Where one turn sends some rows of the set: a few examples, then the rows asked
K353: -7  -44  7  21  -13  41  -9  -9  16  3  16  -15  -21  -18  -29  -8
K305: -37  15  -10  3  -8  -1  24  9  -24  0  -1  -16  19  6  -17  -48
K951: 14  1  5  -10  -16  -13  33  5  14  -49  10  -15  25  -39  17  -1
K254: -11  -8  4  -26  -22  35  -18  8  20  1  20  -5  10  -6  24  37
K468: -26  7  40  29  -27  29  1  -14  -26  -18  22  -12  -30  -24  -4  7
K804: 4  33  -12  6  -71  17  -11  8  -9  -38  -4  23  -3  -15  -17  -18
K61: -10  30  13  4  -29  9  23  -31  4  28  17  2  -21  -18  16  -15
K382: 14  11  -15  9  -51  21  -4  5  8  6  26  -34  -17  -1  -65  -22
K331: 18  29  11  -8  -26  8  15  7  -22  -57  40  14  19  -16  -13  8
K780: 5  -10  40  -6  -18  -16  5  2  -13  -58  37  12  -3  7  -16  -11
K534: -5  11  36  -11  3  30  -3  8  -10  -37  18  -23  21  17  -1  36
K633: 41  1  3  33  -5  12  -26  23  -7  -20  -3  -9  16  -18  -47  37
K704: 9  9  30  -7  -73  -3  4  10  16  8  -29  1  -12  6  -8  -24
K698: 30  -6  20  -27  -11  -22  3  20  33  20  1  7  -35  0  -13  -10
K521: 44  14  31  -10  -16  -38  -2  33  -22  9  2  -8  -12  3  3  17
K37: 26  -1  16  6  -53  6  -15  22  -19  16  -18  12  25  8  5  -31
K485: -6  5  40  3  -8  6  -24  24  5  -40  -26  -15  31  2  9  20
K279: 1  10  10  29  -32  18  31  18  11  -13  17  -7  -23  -17  32  34
K348: 17  66  16  16  -11  -17  27  -1  -1  -23  -18  -3  4  7  -32  5
K101: 18  27  3  2  -44  1  -6  1  -5  47  8  -39  -17  -19  -5  24
K54: 41  12  -22  23  -1  -10  17  11  30  6  -29  7  14  -10  -27  6
K111: 21  18  -5  26  -50  10  -17  10  -6  19  26  -18  15  9  -16  49
K939: 15  0  3  33  -1  -11  19  45  12  7  -6  -16  -14  -30  1  39
K892: 11  -4  -12  -6  25  -1  -21  22  13  17  17  -9  -13  -36  -5  -35
K513: 12  52  -13  -15  -26  3  -33  -3  -13  -33  10  16  -9  8  -9  -32
K608: 13  -8  -23  2  -41  -4  -23  6  6  -63  -1  -15  -14  -15  -43  -18
K996: -17  2  -14  -21  -19  -15  -37  -27  -27  -16  -15  -11  0  -20  -8  31
K612: -10  -18  -24  18  8  -19  -10  -9  -32  9  -7  -32  20  -24  -16  -21
K178: 8  -28  5  -25  -19  -12  17  1  -8  6  -16  22  -38  8  8  -1
K719: 1  -6  -27  -21  -30  -12  -4  -2  -8  12  -1  -1  26  35  -44  23
K133: -31  -4  -3  35  6  9  24  21  10  -28  25  -28  -26  -16  -35  -9
K93: -10  42  -15  15  -21  -1  3  -13  -4  -1  27  -49  12  12  -52  -6
K14: 3  6  -8  -36  30  20  -3  24  22  -8  -18  -6  1  -11  -11  -27
K137: 12  35  8  -6  8  -5  17  -42  -3  0  -3  -50  -1  -23  -13  6
K807: 14  -1  14  31  -36  30  -17  26  10  3  25  28  -6  9  -50  0
K197: -8  -1  -8  12  13  8  -10  55  -16  -16  14  21  -33  -11  0  -11
K587: 4  18  32  -12  -54  8  -38  0  -11  -1  -6  -49  -14  5  -9  -23
K462: 14  23  -11  24  -18  6  49  23  27  -41  4  -20  -15  -9  -29  -19
K752: 2  -31  1  -20  -7  -2  -10  -2  -24  1  18  -15  39  -30  -40  -24
K211: -16  -17  -7  7  1  1  -21  -11  -25  -15  -21  -31  7  22  -21  39

K254 turns into -> K587
K37 turns into -> K752
K61 turns into -> K137
Now these:
K804 turns into -> K892
K93 turns into -> K462

Where one turn sends some rows of the set: a few examples, then the rows asked
K480: 24  -12  -40  -28  -57  15  -1  -14  16  -20  5  -14  -65  32  -12  34  -3  -12  1  29  19
K502: 28  -9  -39  -12  -27  -1  -12  -19  -3  -31  5  -22  -56  27  -11  24  6  -22  7  4  25
K162: -6  21  1  25  -20  -31  4  14  26  4  -9  -44  8  0  -3  -33  -38  24  -10  -2  17
K568: 17  13  -53  -13  -28  -24  16  -22  31  35  4  -46  -31  -20  -2  -44  -48  22  3  17  0
K481: 26  13  -41  5  9  -3  8  31  55  -3  -6  -1  31  1  -1  -25  -29  31  -1  -1  -5
K453: 20  -5  -70  -16  34  -5  12  -2  20  -1  -9  -8  -8  -1  15  -23  -35  23  -7  -12  -13
K750: 0  44  -58  -50  -68  -9  10  3  59  15  41  7  -8  5  -12  -12  -14  21  13  -2  2
K836: -5  21  -5  0  9  -13  -17  37  39  30  24  -10  -10  14  6  -40  -24  3  6  -30  -3
K38: -22  14  11  8  -57  -10  20  23  42  13  -10  -33  -5  13  -4  -9  -52  31  -24  25  11
K491: 12  25  -19  6  -51  -18  10  17  59  24  0  -36  2  -11  -13  -37  -44  33  3  27  8
K113: -7  0  -12  6  4  5  16  39  38  -16  -19  1  23  25  8  5  -37  30  -28  -1  -3
K490: 35  7  -48  -11  -35  -17  -15  1  2  -30  -7  -24  -60  18  7  15  -6  -39  -7  6  28
K20: -43  26  -16  -43  -60  -4  16  11  23  -9  23  8  -19  38  4  23  -22  15  -27  -15  6
K422: -13  -20  -40  -24  8  14  30  10  16  -5  -19  1  -25  25  23  13  -49  27  -40  5  -14
K687: 62  -18  -59  -23  -56  -4  0  -10  33  0  11  -9  -32  30  -2  25  -22  -41  -23  32  -3
K802: 13  18  -17  -8  -9  -9  -11  32  61  48  34  -9  -2  9  -1  -45  -31  6  11  -13  -13
K747: 21  -8  -76  -38  -12  17  30  9  53  19  -4  8  -22  1  10  -8  -49  36  -11  31  -22
K128: -15  1  -19  0  -7  -27  17  -20  -9  10  -12  -50  -35  4  11  -23  -52  14  -25  -4  6
K116: 45  -22  -42  -13  -38  -7  -2  -10  9  -16  3  -14  -31  42  4  32  -20  -48  -35  14  2
K867: 33  -29  -32  -16  -36  6  1  -29  5  -18  10  -18  -36  46  -14  39  -9  -28  -17  13  8
K580: 9  3  -33  -11  -28  17  22  41  71  5  -8  11  18  15  -1  -2  -42  39  -15  28  -10
K213: 19  34  -56  -30  -34  -30  2  -17  43  14  48  -3  24  9  -13  -24  -13  4  5  -29  -5
K143: 51  11  -66  -22  -52  -10  -13  2  24  -16  2  -19  -62  8  1  5  -6  -31  8  23  22
K656: -11  5  4  -20  -40  11  4  43  64  51  28  2  -15  29  4  -11  -43  11  -16  10  -19
K673: -26  16  -14  -22  -29  -24  10  -10  7  -7  30  -4  14  44  1  12  -20  -3  -34  -41  0
K588: -11  18  -34  -48  -79  -2  24  -2  53  21  40  12  4  35  -10  15  -31  14  -25  6  -12
K701: 52  -22  -52  -27  -55  11  1  -30  29  -3  21  -12  -35  33  -22  27  -9  -22  -2  33  2
K713: 55  -20  -53  -12  -24  -7  -10  -36  13  -13  19  -23  -26  28  -20  15  0  -28  4  5  7
K928: 27  3  -47  -24  -62  -2  -4  8  16  -20  -6  -14  -70  24  8  27  -14  -32  -14  28  19
K364: -28  7  16  -14  -22  8  -1  49  41  32  16  0  -23  36  11  -8  -38  10  -22  -9  -7
K380: -17  5  15  1  0  -9  -9  35  30  30  20  -10  -6  33  9  -20  -34  -1  -17  -27  -9
K230: 46  0  -59  -24  -44  2  -11  -21  23  -17  13  -19  -56  13  -19  12  6  -15  22  21  18
K359: -13  41  -39  -22  -18  -32  -5  -3  13  -13  30  -7  2  16  0  -15  -3  6  3  -51  13
K368: -15  -4  -24  -23  -54  -4  33  -10  25  31  -7  -37  -46  6  6  -9  -65  27  -30  38  -3
K438: 4  22  -17  -20  -33  6  -3  43  72  51  30  0  -19  13  1  -33  -34  16  9  7  -15
K655: 68  -11  -61  -10  -29  -17  -10  -16  16  -12  12  -18  -23  24  -2  11  -14  -48  -14  10  3

K502 turns into -> K867
K836 turns into -> K380
K20 turns into -> K588
Now these:
K116 turns into -> K928
K128 turns into -> K422
K38 turns into -> K580

Where one turn sends some rows of the set: a few examples, then the rows asked
K609: 30  21  -3  -9  7  -48  6  -6  -16  21  5  -14  -36  -19  11
K540: 14  6  -3  0  -32  37  15  -10  -52  2  -13  -11  4  -13  10
K400: -22  41  -29  -10  13  10  35  -8  15  -5  -10  4  -14  17  -2
K409: 48  -4  -8  -19  -5  32  -12  -3  -52  -12  -1  -7  -1  -13  12
K265: -15  12  2  16  5  60  -15  -18  29  0  -8  1  4  14  -5
K394: -37  -3  34  3  -3  -1  -21  4  27  16  -22  26  -9  17  12
K688: 24  0  9  -41  8  -31  -5  7  -16  32  -11  24  -28  -20  21
K774: 17  25  -10  -13  -15  -47  7  -15  -17  23  8  -15  -38  -16  4
K367: 16  -12  -13  15  9  -45  -17  7  -27  -6  -13  -14  2  -31  29
K978: 3  5  -20  -21  19  29  -41  16  1  18  5  21  -33  30  -15
K775: -19  -13  -13  12  30  -26  -20  -16  20  -1  24  0  -23  21  -30
K796: 19  4  -15  22  -27  38  -10  -1  -2  2  -27  -8  23  -36  -6
K150: -7  -1  -18  17  11  -21  -29  -24  38  39  -4  -13  -9  6  -8
K816: 4  19  1  -10  -10  -53  17  -14  -22  6  14  -7  -41  -12  0
K599: 39  -5  -15  17  20  38  -12  16  -12  -23  -7  -1  13  -28  -12
K391: -17  1  23  10  -1  41  -28  -22  39  -14  -9  9  12  11  3
K227: 1  -11  33  0  -30  12  13  -15  -39  -22  -14  3  13  -21  21
K829: 21  -5  -40  -1  -16  -35  -30  -3  -37  0  -5  -16  -7  -25  12
K560: 21  21  -5  -42  10  -26  -27  -15  41  -20  -10  18  -1  3  22
K179: 0  -14  21  -25  13  -4  -56  8  21  0  -1  33  -18  21  4
K966: 17  15  5  -7  13  -53  18  -5  -18  5  13  -8  -40  -14  8
K986: 6  7  -9  1  18  60  -34  -13  24  -14  7  5  -4  19  -13
K168: 3  -4  14  -6  10  41  -47  -19  34  -28  6  14  4  16  -5
K377: 22  7  -5  -13  -12  68  -10  -6  1  -12  -1  -17  -2  15  -12
K953: -22  -6  -13  6  -4  -31  -34  -31  31  14  11  -3  -14  15  -25
K318: -14  9  -1  -30  -5  -18  28  4  -34  23  0  24  -37  -8  -6
K732: -33  13  -6  7  4  33  -4  12  6  36  -16  14  -22  26  -6
K812: 8  -12  46  -5  -8  35  -8  -8  20  -34  -9  -3  16  7  9
K952: -9  -3  -41  11  -18  -31  -4  -2  -47  -12  2  -14  -13  -16  -7
K270: -7  1  22  6  -23  56  13  -10  8  -17  -13  -12  11  12  -4
K696: 14  11  -14  -46  -14  -19  -2  -2  -29  33  1  22  -38  -13  -2
K654: 40  -10  19  -23  1  47  -31  -4  14  -31  1  -6  6  9  1
K875: 13  -18  5  5  3  16  -18  7  -11  -58  5  15  14  -24  -23
K320: -12  -9  -16  25  5  -37  10  6  -40  -18  -6  -13  -3  -22  12
K21: -16  28  11  -9  16  -19  20  -11  40  -10  -25  11  4  1  29
K452: -3  2  22  -23  16  -33  25  10  -22  22  -9  25  -27  -17  17
K95: -5  -5  -19  24  45  -15  -18  -8  26  24  8  -11  -17  12  -13
K407: 14  36  -45  -44  7  3  -10  -12  14  -15  5  11  -21  18  -10
K421: 35  -18  28  -16  -4  6  -14  -6  -40  -35  -1  6  8  -17  23
K769: -5  -9  7  12  -45  14  -16  -13  -2  -31  -13  11  23  -31  -18

K179 turns into -> K978
K560 turns into -> K407
Now these:
K688 turns into -> K696
K952 turns into -> K320
K270 turns into -> K812
K966 turns into -> K609
K421 turns into -> K409
K775 turns into -> K95
K875 turns into -> K599
K391 turns into -> K168

